[112 122 124 147 124 116 114 120 137 112 123 130 122 157 114 132]
The entry just left of 132?
Answer: 114
The 2nd entry?
Answer: 122
The first entry: 112
The first entry from the right: 132
The third entry from the left?
Answer: 124

[[121 117 128 108 123 130 135 130 118 132]
 [119 117 139 117 125 120 139 148 125 137]
 [138 139 105 149 142 142 121 115 148 115]
 [122 136 129 142 138 128 125 124 127 133]
 [105 115 146 119 122 116 143 141 107 139]
 [136 120 131 111 101 112 131 134 137 139]]
Counting starts at 1.
The entry at row 2, column 1 is 119
The entry at row 3, column 1: 138
The entry just right of 116: 143
The entry in the bottom-left corner -> 136
The entry at row 1, column 1: 121
The top-right entry: 132
Report the bottom-right entry.
139
The entry at row 1, column 2 -> 117
The entry just right of the largest entry -> 142
The entry in row 1 and column 3 -> 128
Report the maximum.
149
The entry directly below the largest entry is 142
Report the entry at row 3, column 2.
139
The entry at row 2, column 2 -> 117
Report the minimum.
101
The entry just left of 135: 130

Questions about the table below. Counting starts at 1.
1) Read off the bottom-right entry.
2) Read off the entry at row 3, column 2.
3) Read off the entry directly above the largest entry.
4) Read off the entry in row 3 and column 3.
5) Read off the entry at row 3, column 1.
6) Read off the entry in row 2 and column 2.
7) Read off the entry in row 2 and column 1.
8) Read off the entry just left of the largest entry.
[[121 113 127 129 111 140 118 111 119 118 124 123 128 115 122 121]
 [140 141 132 126 151 117 145 142 136 139 131 136 123 142 142 138]
 [142 136 135 125 150 121 150 133 133 137 130 137 120 146 140 141]
 [137 140 133 128 145 121 142 140 136 137 132 134 127 143 135 137]
 [120 117 125 129 114 134 119 115 120 120 124 125 128 118 120 121]
 [120 114 125 129 111 138 117 113 120 119 124 123 129 116 120 120]
 [136 143 130 130 144 121 135 147 139 140 134 134 132 137 137 134]
 [123 116 126 127 116 135 121 114 120 121 124 124 126 119 123 123]
 [137 144 131 129 146 119 137 147 139 139 134 133 130 139 138 136]]
1) 136
2) 136
3) 111
4) 135
5) 142
6) 141
7) 140
8) 126

[128 104 106 118 146 111 118 109 119 157]
The 2nd entry from the right?
A: 119
The third-last entry?
A: 109
The entry just right of 104?
A: 106

grid =
[[126 110 129 127 138 116 138 123 107 116]
 [126 112 129 124 133 119 136 125 113 115]]
Rows and columns are numbered from 1.
The entry just left of 127 -> 129
The entry at row 1, column 2 is 110
What is the entry just right of 107?
A: 116
The entry directly below 107 is 113
What is the entry in row 2 and column 1?
A: 126
What is the top-left entry?
A: 126
What is the entry directly above 124?
A: 127
